A state moves one step at a time under one of 7 hidden systems, and each row is a state written as 22 numbers. Each run below is a few steps of one system.
K598, seq 1:
[[  1 -32 -44  13  -7  -5  41  -7  36 -36  13  21 -17 -38  33 -41  -5 -48
   28 -18  23 -41]
 [ -7  24 -52   3 -39  -5  18  54  -2   6 -18 -44 -12  29  24   3  27  46
   -1  29  -4 -48]
 [ 19  -3  31 -20  33  77  11  10  40  -3 -38  23  44  41  10  30   8  11
   -9  17 -13 -19]
 [ -3 -39  -9  27 -13   7  11 -67  21 -30 -16 -31 -16   3 -11   8  35 -17
   44  40  28  41]
 [-37  12 -17  15   1 -29 -14 -26 -45  27   1 -18  -7  41  52  45 -11  12
  -30   9  69  -3]
 [-31   8   2  -5  28  14  62  24  26  29 -12   9  31 -16 -22  64 -57 -30
   15  -9   2  -7]
 [  1  12   9  40  13 -17 -26  16  33 -12   3 -55 -30 -44 -65  36  31  19
   -8  21  -1  14]
 [-16 -17  26 -10  20  12 -57 -24  35   2  42  31 -18 -30  27 -10  -4   8
  -66 -13  45 -30]
 [-16 -24 -26  18 -61   3  38  -5  29  24  18  28 -36 -35   5 -29 -46  -2
   39  12   3 -42]]
K451, seq 2, 9 rows:
[[ 20  11  38  39  -1 -12  -4  -8 -35 -11 -16  18   4   2 -55  -3 -16 -20
   33  -3 -30  72]
 [ 39 -12  41 -13  17 -23 -46 -23 -28  -7  35  66  -3 -19   4 -46 -20  -2
  -19 -42  -9  -1]
 [ 14  -2 -33 -79   3 -41  26  12 -20 -14  30  -4  32 -22   8 -41   0 -27
    9 -48 -35  -9]
 [ 42  30 -14 -17   5 -35  -2  28 -52 -10 -18 -51  17  34 -16  16  44  36
   11  -2 -43  11]
 [ 20   8  46 -15  11  63 -15 -10 -23  36  -9   9  23  51 -13  14   6  18
  -16 -19 -50  34]
 [-20 -25   8 -17 -19   0  -5 -71 -32  18  23  -3  -1   1 -14 -28  -2 -34
    8 -26  -5  75]
 [ -5  18  -2  -1 -15 -81 -23  -6 -72  21  29  14 -10  -7   7  -7 -38   6
   -7 -24  10  11]
 [ 30  25  10 -23  42 -26  25  51 -17   4   3  18  34 -21 -37  23 -33 -15
   11 -46 -52  -5]
 [ 51  -5  27 -17  27  -4 -32  -2   7 -34  15 -21   2 -23 -52 -22  54   5
   -5 -21 -53  30]]
K451, seq 3, 9 rows:
[[ 30  -9 -13 -74  16   2  14  19  23 -48  -6  31  48  -1  30 -46  11 -15
   -4 -13 -16 -37]
 [ 25  -1 -30 -43   3 -16  13 -11 -19 -30 -27 -54  29  46  21  12  62  21
   12  26  -2   3]
 [-12  13  17 -11   6  41 -10 -19 -32  46 -17 -24  18  74  23  55  11  38
  -29  12   8  19]
 [-52 -13  17   1   4  21  11 -52  -7  41   8 -12  12   6 -22  40 -31 -34
    0  -5  23  65]
 [-25   2  17  23   0 -69 -38 -23 -17  15  37   7 -26 -55 -30  13 -40   0
  -15   0  42  15]
 [ 12  10   9 -20   9 -34  10  43  29  12  30  28   2 -69 -35   2 -47   6
    3 -20 -24 -53]
 [ 52 -11 -15   1   5  -3  17  25  40 -33   8 -32 -16 -43 -40 -17  43   7
   28  -8 -55 -25]
 [ 23   0 -11  15 -38  46 -21  13   3   6   5 -13 -36  29  25 -48  46  37
  -15  -5 -40 -23]
 [-24   0 -29  15 -48  50  43   0 -26  13 -25   5   0  53  38 -38  -5 -28
   24 -10 -14  25]]
K887, seq 4:
[[ 31  -6 -16 -35 -20   5  36  17  23 -29 -16 -32  18 -15 -48 -30  31   0
   53  15 -65  15]
 [-14   8  28  -4   8  22 -67 -12  17   2   6 -39  -9  10 -18  22  45  44
  -59  31  19  16]
 [-22 -10  29 -30  14  27  17 -18  14  53  16  52  23  -3  15  37 -65   3
  -16 -11  14 -31]
 [ 12 -22 -36  38 -23 -44  41 -46 -52  15   8 -22 -27  10  12  15  -5 -19
   60 -14  11  17]
 [  1  48 -22  27  41 -14  -2  71 -18 -43 -21 -29  10   7  -5   6  31 -32
  -26 -36  -7  20]
 [ -1  -8  31 -42 -16  25 -19  17  51  -3  21  23  10 -52 -56 -54  -9  -2
   -9  -5 -51  10]
 [ -3 -19   8   9 -26 -24 -61 -46  -5  12  29   4 -41  -8  28 -11   8  46
  -35  26  53 -26]
 [ 14   7 -20  10  14  12  44  30 -10  12 -18  38  19  33  58  32 -34   0
   12 -13  12 -68]
 [ 15 -14 -30  16 -31  23  54  -9  -6 -12 -27 -39  -4  20 -18 -16  29 -19
   65   5 -44  35]]
K92, seq 5 (9 x 22):
[[-48  33 -20 -34   2 -41  14  46 -20  15  -7   8  36   6  19  19 -46  -5
  -28   0  34 -15]
 [ 46  -1  40   3  36 -20  19  11   1   0  -7  39  25 -31 -58  33 -38  -1
   38 -10 -39  -2]
 [ 23 -11  27  27  17  -7 -70 -33   2  -1  39 -17 -45 -25 -16   1  43  29
  -40 -17   3   7]
 [-42  -3 -36 -32 -51  15   9   0  -5  52  42  -4 -20  -4  42 -43 -18  -2
  -27 -32  -2 -25]
 [ 15  28 -28  25 -31 -16  53  65 -22  -1 -37 -14   2   7 -26   0  -8   0
   55   0 -50  -4]
 [ 34  16  31  51  52  45 -27  35  19 -43 -26  27   0  18   1   6  29 -10
  -26 -14  -1   0]
 [-17 -41   7 -33 -28  34 -17 -54  30 -22  17  25   0 -10  14 -73  13 -32
   -7   4  11  29]
 [-19  10 -37  -8 -51 -64   2  -1 -48 -12 -24 -18   4  29  23 -15  -3  19
   19  44  32   8]
 [ 43  11  16  -4  59  -5  27  16 -29   0 -26  35  43  40  26  63 -25  -1
   12 -18  -2 -31]]
K176, seq 6, 9 rows:
[[  8   2  14   3 -20  34  16  34  57 -31 -42   4  14 -15 -54 -13   7  16
   34  58 -30   3]
 [  0 -13  22  -5  -8  33 -47 -37   3   6  -8  20  -2  43  47  -5  14  43
  -39  39  44 -20]
 [-12 -29 -23  15   5  20  54 -32   7  16  20  29  -9  -7  37   6 -34 -56
   25 -40  21 -15]
 [  3  23 -37  65   6 -38  21  27 -23 -34 -26 -56 -20   7 -12  31  35 -14
   28   9  14  20]
 [-16  33  19 -32  50 -12 -31  48  23 -16  -2   8  38 -18 -12  31 -10   7
  -62   1  22 -19]
 [  5 -41  18 -51 -15  -6  13 -39  47 -23  -5  26  27 -37 -33 -28 -15  -5
   40  44   3   7]
 [ 13 -15 -24   1 -36 -18   4 -52 -43  39   6 -30 -21  47  40  30  14  51
   16  28  19 -22]
 [-11   9  -6  20  30  43  45  25  15  48  17  -8  -8  -4  -2  58 -22 -18
   -5 -50 -20 -22]
 [-23   5  -2  43  -8  22 -14  16  53 -40 -21 -43 -26 -28 -50 -10  37 -12
   -2  35   3  39]]
K400, seq 7:
[[-12  28  10  19  23  35  -4  48  23  -8   0 -35  -3 -26 -53   4  26 -27
  -24 -32 -42  44]
 [-11   5  41  36  -3  -5 -73   3  33 -33  10  30 -26 -44 -32 -37  -1   7
  -37  19  29  17]
 [ 14 -22  18 -20 -24 -24 -20 -27 -14   6  31  77  -5 -21  23 -57 -48  -1
    1 -18   7 -22]
 [ 66  -8 -23  -8 -10 -15  34   6 -51 -11  -8  10   9  36  29 -27  18  -1
   46 -36 -50 -14]
 [ 26  10  -9 -23  29  49   3  27  15 -37 -34 -31  30  50  20  12  67  11
  -17   7 -21  -7]
 [-53   2  30 -22 -12  55 -24 -23  21   7 -25  -3  30  31 -10   0   1   2
  -31  46  26  54]
 [-14   6  35  26   0 -42 -28 -39 -53  36  -1  21  -2  18  -6  44 -46  17
   -2  19  41  29]
 [ 37  -8   3 -15  58 -50  20 -19 -32  16  34  -1  13 -19  -5  52 -13 -17
   12 -56  -8 -17]
 [ 14  -1 -27 -38  11 -27  10  10  15 -30  20 -69   1 -40 -44  -8  53 -11
    5 -20 -36  19]]
K598, seq 8:
[[-21 -11   6   8   8 -60   8 -32   6 -10   2 -23   3 -45 -52  41 -17 -15
   31  35  35  34]
 [ -4  12   8   2  32 -55 -38  -1 -17  28  46  -9 -19 -30  -5  51 -17  24
  -43 -22  27 -34]
 [ -7 -14   5 -11   4  27  20  10  45  38  49  14 -18 -58 -25  -2 -31 -14
  -11 -44 -32 -32]
 [ -6   6   2  47 -52  30 -32  23  22  14  15 -16 -61 -22 -24 -43  18  33
  -13  12 -31  -7]
 [  3   1  21  31  -9  47 -34  17  12 -20 -10  70 -13  18  44 -54  -7  -1
  -32  -5  16 -24]
 [ 10  -9 -41  23 -29  -6  49  20  13 -53 -39  22   1   3  25 -46  -5 -33
   53  21   8 -16]
 [ 23  23 -35  -9  14 -24   6  40 -18 -39 -43 -34  25  48  32  21  46  26
   -2  27   9 -28]
 [  9 -22   1 -66  43  35  34 -26  31 -13 -22 -13  58  25   9  37  21 -11
    4  11  -2  -5]
 [-13 -26  -4 -13 -24 -11  10 -70  -5  25   4 -57  -7  12 -25  42  21  21
   31  43   9  36]]
K400, seq 9, 9 rows:
[[ 18  10  22  57  42  51 -11   8  19  17  -6 -23 -25  19  -7  63  27  21
  -21 -10  -5 -10]
 [-54 -13   6   3  11  19 -28 -38  22  -3  33  -6 -16 -27   2 -15   6 -47
  -46 -29  41  45]
 [-19  30  -6   3 -19 -78 -25  29 -48 -19   6  21  -1 -23  -9 -40 -35 -13
   -9  -6  16  18]
 [ 65   2  20 -16  29 -13  18  41  11 -17  -7  48  24 -24 -20   4 -22  11
   28 -17 -50 -53]
 [ 39 -44  -3 -10 -10  41   7 -46  36 -25  -3 -22 -14   3  -8 -27  57   3
   32  16 -30   4]
 [-36   9 -25 -15 -45  10 -35  -9 -14   4  -3 -24 -12  45  51 -28  27  32
  -44  33  41  -5]
 [-34  32  14 -11  -1  29  18  29 -34  55 -14  27  33  43  13  30 -54   0
  -17 -18  -8  11]
 [ 31   4  24  57  53  -5   9 -11 -21 -14 -17  -7   0   6 -34  60   3 -29
   27 -22  -4  44]
 [  1 -19  -2 -28  46 -37 -36 -29  31 -52  24 -16   8 -44  -4   2  32 -20
  -31   0  46  -2]]
K176, seq 10 (9 x 22):
[[-37   9 -25 -39 -13  30  55  35  20  43  22 -11  13 -23  -7  -4 -30 -29
   -3 -43 -38 -12]
 [ -8  17  13  50 -40  20 -10  18   3  -8 -43 -18 -15  18 -46  -9  12  24
   24  55 -18  44]
 [  2   0  40   8  25  20 -65 -13  -3  14  22  48  -9  10  36  -5  -9  19
  -69 -16  37 -21]
 [ 12 -36 -27   3  -9 -13  37 -24  15 -27  25  24 -17 -45   4 -51  -9 -57
   41 -35  -4  -2]
 [ 12  35 -46  23 -19 -53   2  44 -54 -19 -22 -48  -6  35  19   4  35  25
    7   9  -2  -6]
 [  9  27  32 -43  50  32   8  55  19   6 -13  38  54   3 -11  25 -28  -5
  -31 -23 -28 -19]
 [ 15 -38  19 -22 -13  22  -2 -58  27 -36 -18  -3  14   2 -24 -30  31  -8
   35  40  -4  48]
 [-30   2 -19 -12 -19 -17 -18 -40 -57  43  23 -17 -12  47  54  16  -3  16
  -33 -12  42   5]
 [ -9   9   1  28  19  -3  48  21  -5  25  11   9   1 -36 -36  31 -47 -45
   28 -49 -26  14]]
K92, seq 11, 9 rows:
[[-21  19  -1 -13 -13  80  23  51  31  32  -3 -13  11   6 -19 -15   1  -7
  -17 -25 -63   7]
 [-28  16   8  64 -36  37 -10  26  14 -18 -30   1 -22   2 -32 -35   3 -18
    6  24  -6  54]
 [ -8 -12  -8  59  -6   2  -8 -11   1 -38 -17  47 -22   6  47 -33 -12 -38
   -1   0  59  -4]
 [ 37 -36 -33 -31   5 -43  31 -25   3 -58  -6  17  21  -7  32 -31  11 -27
   43   1  17 -26]
 [ 36   5  -2 -62  21 -35 -20   8 -10 -34 -17 -20  46  24   9  15  34  43
   -9  34   1 -21]
 [ -4   1  42 -56  12  40 -13 -25  -8  44  -6   8  45  42  -7  38 -18  35
  -23  11 -18  16]
 [-33   2  15  19 -11   3   4 -41 -34  53  10 -43 -11  12 -39  46  -8  -5
    9  -5  -4  70]
 [-50  24 -21  46  21 -23   4  17 -11  15  26 -22 -25 -26   2  35 -19 -41
  -30 -43  40  13]
 [  0  -1 -13  -3  14 -29  18  39  40 -25  25  26  -3 -79 -26 -28 -32 -39
    6 -33  -9 -33]]
K887, seq 12, 9 rows:
[[  3  13  -4  39  -6  82  23  30  13  30 -11 -27 -21  30   0  14  29   2
   -8 -23 -45   0]
 [-50   2  16   3 -37  62 -20 -22  -1  32   9   9  -7  22   1 -43 -10 -22
  -30 -15  -3  58]
 [-11   7  20  -9 -19 -38 -36 -19 -57  -4  -2  56  17  20  26 -39 -38 -10
  -15  -3  28  33]
 [ 73 -10   4 -14  30 -50   4   1 -30 -58 -16  45  26   6  17 -21   1  -7
   33 -14 -13 -21]
 [ 47 -16 -26 -42  27   5   9   3  27 -46  -2 -40  13  -1   6  -5  71   9
    5  -4 -25 -29]
 [-25   9  -5 -60 -10  39  -3   6  24  41  11 -52  16  17  -4  28  27  41
  -37  16 -20 -17]
 [-18   4  26   9 -18  25   5 -25 -31  83   8   2  -5  33 -11  54 -36  36
    1   4  -9  11]
 [  8   2  11  57  29  -1  13 -30 -53  19   5  15 -14  22  11  31 -19 -38
   12 -53   9  39]
 [  1  10 -21 -11  21 -25   8  20 -22 -39  21   2   9 -25   0 -47  10 -68
   -8 -69 -16  33]]
K509, seq 13 (9 x 22):
[[ 22  20  24  31  48 -31 -61   4 -28 -35  14  -6 -13 -10 -13   1  33 -11
  -43 -38   8  36]
 [-33   5  -1 -86   2   4   5  22  18  -5  19  27  48 -20   3 -48 -25 -29
  -34 -25 -12   0]
 [ 32  -4 -16  -8 -49 -48  12  20   7 -19  -6 -13 -12 -33 -43 -31   4  35
   49  40 -38 -18]
 [ 55   8  27  11  18  22 -26   4 -35  30   8  27 -10  42  25  15  10  47
  -20 -30 -30 -38]
 [ -1 -27  -8 -23  -4  51  48 -43  -6   6  -5  -6  23  30   8 -17   8 -50
   30 -26 -27  47]
 [-28  28 -13  33 -37 -36 -38   6 -42 -21 -17 -38 -17  22 -10 -24  25   5
  -12  27  23  61]
 [-11  27  47 -24  22   2 -22  32  -7   7 -24  67  48  12  -8  13 -59   6
  -27   9  10   3]
 [ 47 -32  13 -30  33 -41  13 -32  21 -49   4   6  23 -43 -41  -1  16 -17
   44   6 -13  10]
 [ 12   9 -23 -39  -4 -40 -36  -6 -45  15  43 -38 -13  12  28 -10  37  31
  -40 -31  -5 -23]]
K509, seq 14, 9 rows:
[[ 33 -25  35  52  36  13  -9 -23  47 -49 -21  25 -11 -28 -29  19  13 -12
   21  26  24   5]
 [ -8 -13 -24 -21  27 -20 -30 -23  -2 -31  30  -2  -6  -3  61 -23  26 -22
  -48 -28  55 -23]
 [-39   8 -55 -38 -37 -19  63  30   8  17 -10 -26  24  -5   9  10 -29  -6
   27  24   6 -33]
 [ 25  14  13  55   6   6  -2  20  16  12 -21 -29 -25   1 -35  65  12  49
   16  38  -8 -26]
 [ -5 -26  31   5  36  67 -22 -45  33  19  25  21 -10   5  22  17   8 -14
  -40 -26  21  -7]
 [-52 -21 -46   7 -41 -20  24 -30   9 -14  17 -17 -23 -30  15 -41  -8 -49
   17  -2  41  22]
 [-18  44 -17  50  -8 -44  -3  74 -18  -2 -17   4 -16  -7   0  22 -25  18
  -12  11  19 -32]
 [ 27  -4  28  -6  60  51  22  32  63 -16 -19  29  31 -17 -15  38  -4  -8
    0  -7 -14 -33]
 [  7 -38 -28 -12  -8  10 -15 -45  44 -37  24 -39 -29 -24  11 -34  64  -5
   -7  11  20  -8]]

Name the system that made each run.
seq 15:
[[ 29 -24  30 -15  40   1 -51 -55  -7 -41  -6   3  16  29  20   3  42   5
  -29  12  33  20]
 [-50  -5 -12 -83  -9   2  -3 -25  -6  35  20  -7  34  16  33   4 -18   6
  -41  -1  28  -5]]
 => K451
seq 16:
[[ -1 -14 -57   1 -17 -33  57 -10   5 -18  -8 -66  -8 -12 -13  15  27 -20
   57  14  -1   6]
 [-32  21 -36   3 -15   1   7  54  49  -6  -9 -46 -10 -16   0  21  14  30
  -21  42  23 -49]]
 => K400
seq 17:
[[-17 -33 -10 -45  -3  53  10 -32  48  22  44 -16  -9 -27  -2 -27  20 -23
  -17 -35 -20  -3]
 [-55  13 -39  33 -80   3  11   9 -18  17 -12 -34 -33  16   1 -33  -2   0
   16  30  11  30]]
 => K176
seq 18:
[[ 21   3  46  16  -1  -1 -34 -18 -26  39  41  14 -28 -21 -48  -3 -13  13
  -10 -40 -45  33]
 [ 12  -9   6  26  25  -6 -41 -20 -23   3  50  30 -37 -12  41 -22   0 -17
  -43 -67  24 -21]]
 => K887
seq 19 (2 x 22):
[[  4 -25 -16  35 -46   5 -14 -31   2 -36   7  -2 -42  -8   2 -81  33 -21
   19   5  -2  29]
 [ -3  10 -44  -2 -21 -22   3  23 -29 -34 -23   9   7  42  72 -35  13  -4
   -7   8  37 -29]]
 => K92
seq 20, 2 rows:
[[ 24 -45   5  57  -5   0  -2 -67  17 -13  20  13 -56 -27   1  -6  11 -11
   35   2  27  -5]
 [-32  14 -50  38 -25  -9   8  14 -30  25  17 -16 -39  23  60   3  -2  -4
  -26 -26  39 -29]]
 => K598
seq 21 (2 x 22):
[[  5 -32  21 -21 -13  54  12 -37  46   2   1 -14   7 -15 -53 -16  16  -6
   31  16 -43  42]
 [-40   5 -10  15 -46   7 -43 -34 -37  35  17 -30 -36  37  32 -11  16  31
  -40  13  34  20]]
 => K176
seq 22 (2 x 22):
[[ 16 -15  18  40  33  38 -17 -25  24  20  43 -11 -43 -31 -18  23  20 -15
  -23 -52 -14  -4]
 [-46  -3 -45 -10 -51   3  -1  16  33   6  38 -36 -35 -44  -2 -59  14 -16
  -22 -14  -2  -5]]
 => K92
seq 23:
[[ 15   3  36  16  50  23  -7   8  47 -24 -33 -18  20  -6 -49  63  21  10
   -3  33   2  16]
 [-34 -30   6 -44   2   6 -37 -58  45  -9  23 -13   0 -23   8  -6  15   6
  -40  31  56  -1]]
 => K176
seq 24, 2 rows:
[[ 42 -34 -12  26  -8  36  28 -19  35 -30   0  -8 -29 -19 -12 -33  41 -23
   47 -15 -37   3]
 [-27   9 -38  -4 -23  10 -26  19  18 -46 -21 -34 -11  22  36 -39  57  11
  -34  36  37  -9]]
 => K92
seq 25 (2 x 22):
[[-40  29  -3  -5  17  -5 -31  35  -2 -53 -20   9  26   5   8 -40   7 -44
  -47  -8  32  43]
 [  8   1  22 -33   5 -57 -12 -11 -32 -37 -14  52  45  -9  -5 -24 -42 -16
   18  15  21  24]]
 => K176
seq 26, 2 rows:
[[ 15  25 -19  -4  11  45  11  64  10  -7 -23  14  15  41  49  -4  16  14
  -29 -15 -13 -58]
 [-20  -3 -13  -1   2  53  26  -6  21 -39 -48 -30  28  39   2  -6  40 -35
   16  23   4  52]]
 => K451
seq 27:
[[ -2 -21  26  56 -50   1 -33 -50 -16  14   2  26 -44   1 -15 -26 -14  17
   23  31  15  34]
 [  0  17  -7  62  11 -25  -3  16 -46  -7  -6  43 -18  16  46   2 -32 -30
   -7 -37  36  -8]]
 => K598
seq 28:
[[ -8   8 -24 -45  37 -45  13  28  36 -22  21 -47  21 -58 -37  26  15 -11
  -14 -13   0 -12]
 [ -6   1  -4 -32 -25   7 -18  18  39  35  39 -24 -24 -39 -21  -4   6  52
  -31   9 -24 -50]]
 => K509
seq 29:
[[ -4   2  10  16 -17 -53 -16  -8 -24  27  51   0 -32 -58 -48 -13 -32  -8
    4 -34 -22  24]
 [ 21  14  -2  55  15 -35 -40  30 -10 -17  33  19 -48 -38  12 -19   4   2
  -32 -41  15 -37]]
 => K887
seq 30:
[[ 33  12  -2  19   5 -29 -40 -19 -55  10  16 -54 -28  28   1  21  54  40
  -17 -15 -13  14]
 [-39  17 -17 -38  11  45  16  23 -11  41  25  -1  20  21  33  -4 -10 -25
  -47 -64 -16  -2]]
 => K92
seq 31:
[[-41  27   5 -35  33   4 -18  18  13 -25 -11 -46  40  -1 -36  20  27 -21
  -41   3   7  60]
 [-44  -4  33 -49 -20 -26 -33 -34   1  15  11  21  27 -23 -39 -12 -42   5
  -14  33  25  45]]
 => K176
seq 32 (2 x 22):
[[-13 -36 -38 -40 -20  39  59 -16  44  -3  -1  10  16  -4  35 -23  -5 -27
   28   5   2 -34]
 [  7  11 -19   2 -15 -22  13  24  18 -40 -51 -46  18  14 -29  22  31  30
   33  73   2   5]]
 => K92
seq 33, 2 rows:
[[ 23   6 -26  42  -1  -2  13   6 -20 -56 -45 -42  -3  34  -6 -10  56 -19
   36  15  -6  45]
 [-25  10 -11 -52  32 -14 -18 -12 -21 -29 -13 -11  49  39  44   8  19 -15
  -44   2  50  15]]
 => K598
seq 34, 2 rows:
[[ 53   3 -12  18  15 -73  12 -16 -81 -12  -3   2  -3  26  22  14   5  -1
   39 -27  -1   1]
 [ 28   6 -15 -63  53   8  20  28  24 -26  -4 -33  46   3   2  26  41  -4
  -15 -21 -26 -29]]
 => K400
seq 35, 2 rows:
[[ 50   2  13  36  14 -53  -3   9   5 -32 -25  -6  -7 -15 -33  43   7  38
   40  48   5 -27]
 [ 26 -19  24 -14  30  68 -11  -3  47  18  19  27  -3  -4  15   9  12  16
  -34 -23 -17 -54]]
 => K451
